Which row each row swaps with, under one turn or mirror:
The rows were stretched afterwards, more along some directions than others.
bamif: [ 43 -18  23 -37 -15  -8  10  -6  13   7 -23   2 -20  35  40  -1 -14]
tos: [ 40 -18  10 -40 -25  18  18 -15 -12  15 -33   7  20   2  17  46 -12]
vel: [ 46   3   0 -32 -31   4 -12 -10 -39  27 -17  -3   6  33  47  35 -25]
fav: [ 38   1  14  -6 -20 -23 -24   2   0  16 -18 -18   4   9  17  18  -9]
nam: [  5  30  21 -21 -15  19   7  16   2  29  -5 -18   7  25   7  10  -7]
Voden: [ 31   2   3  -6  -8 -29 -24  11  -9  11 -22  -8   2  17  17  18  -1]
Pok: [ 36  12  25 -37  -5 -28  22  -5 -24  13 -28  14  18   0  11  32  18]
Zelib: [ 31 -29  24  -6 -31 -20  26  -4 -23   3 -21   4  11  33  46   8 -24]
zupez: [ 31  12  27 -39 -15   7   0 -10   7  31 -12   1 -18  36  38  -4 -19]
Bulo: [ 11  -9  15   5 -21   6  -9 -11  16  25 -14   5  13   0   6   3 -12]
gunul: [ 24  19   6  -4   2 -11  -5  33 -40   7 -13 -12   5  17  -2  32   8]
zin: [ 39  22   0 -60 -11  -8  16 -11 -27   0 -25  42  -3 -11 -16  24   8]
vef: [  6  28  -3 -47   9  -9  13 -23 -19  -2 -15  41  -4  40  33  22  -9]
fama: [ -3  13  -4   5  -3  17  17  25 -27   7  -4  -6  13 -25 -23  25   6]
fotum: [ 37   3  22 -50 -19   8   7 -21  13  22 -13   0 -27  31  37  -1 -21]
zubid: [ 24   5   4 -44 -17   5  27 -15  -8   2 -19  39  -6 -14  -5   6  -3]
Diru: [ 21  48 -18 -62 -10  27   4 -11  32  -2   1  -1 -25 -53 -51  24  15]
fizaf: [ 16  17 -15 -21 -31  10   5 -20  -5  24   4  -2  18 -57 -23  28   6]
sefi: [  1  27   8 -12  23  13  22  34 -38   4 -24  43   2  40  -2  12   6]
ruzam: [ 17  41  -6 -48  -5  28   6 -20  30 -19   5   2 -31 -26 -34  11  15]
Fevor: [ -4 -15  14 -13 -17  12  32  -5  60 -11  -1  -8   6 -17   3 -15   0]
reget: [ 14   4  11  -8  13 -36  19  22 -18  10 -28  24  13 -22 -15  16  20]
pulef: [ 22  57  15 -69   2  23  19  -8  -8   3 -18  20   4  15  -9  34   9]
Lafan: [ 36 -27   7 -14  -7  -5  12  11 -25 -15 -34  -3  -5  20   9  23  -2]
pebev: [ -8  17  10  -8  31   6  25  32 -29  -1 -28  48   3  45   7   7   7]
lol: [ 30  23   7 -42 -19  29   0 -46  13 -14   7   8 -19  14   8   7   0]
lib: [ 25  27 -20 -42 -36   2  -4 -30  12  23  -5   4   7 -59 -21  28   9]
gefe: [ 32 -16  12 -15 -38 -17  14   4 -13  17 -13 -15   4  18  30  13 -30]
Zonet: [ 21  27   2 -42 -13  32   8 -31  25 -21   1  10 -26   0  -7   6   5]
Bot: [ 46  10   3 -41 -34  21  -7 -39 -11  11  -2   2  -8  30  39  21 -21]
zub: [  6  18   0   1   7   6   9  34 -34   2  -6 -12   4  -8 -21  28  12]
Boset: [ 43  23 -18 -61 -15   9   4   8 -21  28 -34   7  -1 -41 -29  57   8]
sumeb: [  1  14  -7  -5 -14  21  15   3 -19  16   6 -10  15 -35 -22  25   3]
kuz: [ 28  19 -28 -51  -8   4   2  13  -7  23 -28   3  -1 -51 -34  45   9]
dize: [ -3 -17   6 -11 -25  -4   2  -6  16  22   6  -7  14 -10  16 -13   6]
bomob: [  8  -1  11 -25 -25  18  34 -11  56 -13   1 -11   4 -23  -4  -5  -3]
Gelu: [ 27   4  27 -15   4 -41  15   4 -37  11 -27  17  22   0   7  24  23]
nud: [ -1   7 -12  -2   8  -3   9  15   3  -6 -19  12  -5 -50 -50   9   9]

Swapped with pebev: Fevor
Swapped with fama: Zonet
Swapped with zub: ruzam
Swapped with Gelu: fotum

Which row each row swaps with, under one turn or mirror:
The rows were stretched afterwards, more along some directions than others.
Gure: [ -8  13 -26  -3  -6 -11  12  -4   1  -5  32  31  13  14 -20  49   3  -2
   0 -33  54]
pelo: [-27   2   1  33 -21  22 -10 -23  -1 -16 -26   9   1 -26  12  23  21   8
   3   9  11]
meb: [-27   4   7  19 -29  21 -12 -23  -5   3 -19  16   3 -12  18  10  21   9
   1   6  11]
vava: [  3  -2   4  18   9  22  13   1  -2  16   0  -1  15 -19  -7   3   6 -28
   6  -7   3]
Fil: [ 30   2  -9  34 -19  32  26 -31  30   6  22  20 -15 -21  13   5  12   1
  -6 -10  31]
kape: [-17   4  -1  17 -33  30 -15 -31  18  -4 -31   9   8 -12  14   4  26   8
  -4   6   0]
Lukug: [-50  -4   0  31 -25   2  -8  -1  27 -18 -44 -55   8  36  12  -1 -38 -12
  -1  10   2]
dos: [-31   1  15  -1  15   4   8  33 -25  -1  56  56  40  15  24  38 -16 -31
  -8 -19   6]
Bote: [-21   2   4  34 -33  32  -2 -16  30 -20 -37 -17  -1  21  10 -19 -20  -5
  14  13  14]
Kigo: [  2   9   0  39   2  21  34 -17  21   5 -15 -13 -19  -6  13  -3   7   2
 -21 -14  12]
genud: [-52  -3   2  45 -12  19  -4  -5  31 -15 -48 -29  12  32  25  -8 -28 -16
  -1   4  11]
goroz: [-23  11  10   2  15   9  -1  21 -12  -9  41  35  32   1  24  25 -16 -30
   3   4  11]
digep: [-45 -10   6  41 -31  31 -13 -18  25  -5 -28 -38   4  13  26 -13 -33  12
   6  30   5]
vupi: [  6   4  -4   4 -58  24 -13 -24  19 -15  -6   4  -8 -15 -14  10   9  18
  12   3  34]
mufol: [-16  14 -29 -14  -3   4   2  -1  20  -8 -17   0  20  -7 -18  19  -2   7
  -3 -11  10]
Nunot: [-33  -5  -6   7  -3   7  11  25 -21   0  47  36  -6   5 -26  71 -22  -5
   9  -5  54]
nefu: [  8  10 -28 -14 -14  13   2 -10  21   3  22  36  13   2   2  30  16  10
   9 -26  28]
lelu: [-34  -9  14  17 -27  11 -12  -8 -14   0 -33  -3  -1 -20  29  -8  24  18
   4  19 -15]
kevok: [ -6  13  -3  15 -12  21 -13 -25  25  -9 -46  -1  -6  -4  22  -3  45  -7
 -11  -8  -3]
Dinup: [-19  -1   1  37 -26  26  -5  -4  28 -20 -40 -12  18  13   3 -11 -17 -11
  10  10  23]
magu: [  1   9 -16 -20  -6 -25   1  34 -10  -2  39  34  21  14 -18  40   3  -5
  -4 -41  35]
Dut: [ -8  -1  10  17   1  15  22   7 -23   5  20  30   6 -29 -16   1  -7 -23
  18  -2  36]
zap: [-12   6  22  11  40  11   3   8 -33  -6  55  73  31   6  15  33   2 -26
  -1 -29  16]
giz: [-28   3  -1  39 -27  23  -3 -16  39 -18 -32 -33   2  29  10   7 -29  -8
  21  22  30]
non: [ 23  10   4 -24 -18  22  20   7  27 -14   3   9  -1 -13  23  13  22 -20
   7   0 -37]
gizez: [ -4   9  -3  36 -22  29 -15 -24  32 -31 -14 -15   9  27  -4   7 -21  -9
  14   2  47]
Fegas: [ -6  -4  17  32   2  28  10  -1 -11  28  16  13  -8 -29   5  14  -8  -5
  19   0   7]
Miris: [ -1   1   1  36   6  24  25 -29  17  18 -19 -21  -4 -12  31 -12  10   0
  -5  -5 -20]
Sase: [ 15  -2   7  23  12  38  20 -18   2  -5   0  -3  -9 -25  34  -5  12  -3
  -7 -15 -28]
farul: [  2  10  -5  50  11  25  29 -37  19   7  -9  -8 -16 -20  34   8  22  -7
 -14  -7   7]
divuz: [ 20  11   7 -16  -7   7  21  20  17 -21  10   7   5 -18   2  37  11 -24
  17  -5 -23]
kofu: [ -7  -4   9  13   6 -10  14   7 -13  12  12  -3   6  -6 -24   9  -9 -26
  13 -23  24]
Ludob: [-15   2  14  -1  14 -10  22  38   6 -18   3   8   6   2   7  30  17 -32
  11   1 -15]
Guguk: [-17   0 -13  16  26  -1  -3  -8  -4  10  38  12   0   1 -13  69 -10   2
  10   8  25]
Vidun: [ 22  16   5 -13  -1  -6  31  31   1 -13  -5  15   2 -26  -5  34  15 -22
  12   7  -8]
gez: [-10   3   1  15 -28  12 -10 -21   9  -1 -25  18  -4 -13  14  15  32   7
  -4 -15   7]
Kozim: [-30  -6 -15   1 -14  -8  10  18 -18  13  34  19  -1  11 -21  59 -17   8
   0  -6  26]
zurez: [ 41  14  -3 -35 -12  16   6  14  24 -28  15  19   5 -12  -6  29  13 -18
  16   7  -7]
gupu: [ 32  22  -3 -29 -21  29  21  15  29 -20  -9  11   5 -26   3  16  11 -19
  22  22 -20]
memas: [-30   4   1  30  -4   9  -7  -7  18 -17 -28   2   6  32  21  -8 -19  -7
   5   1  29]
nosu: [-12  16  -9   6  26  28   0   7  -3 -12  46  53  45   4  23  53  -8 -42
   8  -8  20]
rira: [-36   2   1  42 -34  17   1 -13  37 -24 -34 -24   6  18   8  -1 -31  -7
  17  22  32]
peg: [ -2  23  -7  -2  -3  23   8  14   4 -13  63  60  27  10  10  55 -16 -28
   6   2  43]
bof: [-54 -19   4  30  37 -13  -3  -8 -40  24  46  10   4   3  15  59 -16   3
   3  -4   9]
kebof: [-19  17   3  -7   5  -3   6  24  -3  -8  53  44  30  29  10  37 -26 -26
  -5 -21  26]
Suk: [ -1   3   6  38 -13  32  20 -17  -6  13  18   5  -5 -26  -1   6 -17 -12
  18 -10  17]
fel: [-30   5   3  25 -33  15 -10 -16  -2  -7 -12  17  -6  -1   8  13  16   8
  -3   1  20]
kek: [-30  -4  -5  20  21 -14   9   2 -38   3  57  30   0 -12 -15  77 -23   6
  21   3  47]
Mibag: [-12  -4   6  11 -39  15 -20 -27  -4   3  -5  11   6 -14  22   3  15   6
   5 -10  -1]
Lakev: [  8  17 -34 -24  -5  -5   4   1  20  -5  -3  26  26  15 -17  23   5  -2
   4 -27  31]

Swapped with lelu: gizez
Swapped with Gure: Miris
Swapped with dos: divuz
Swapped with kebof: non
Swapped with vupi: digep
Swapped with genud: gez
Swapped with gupu: peg

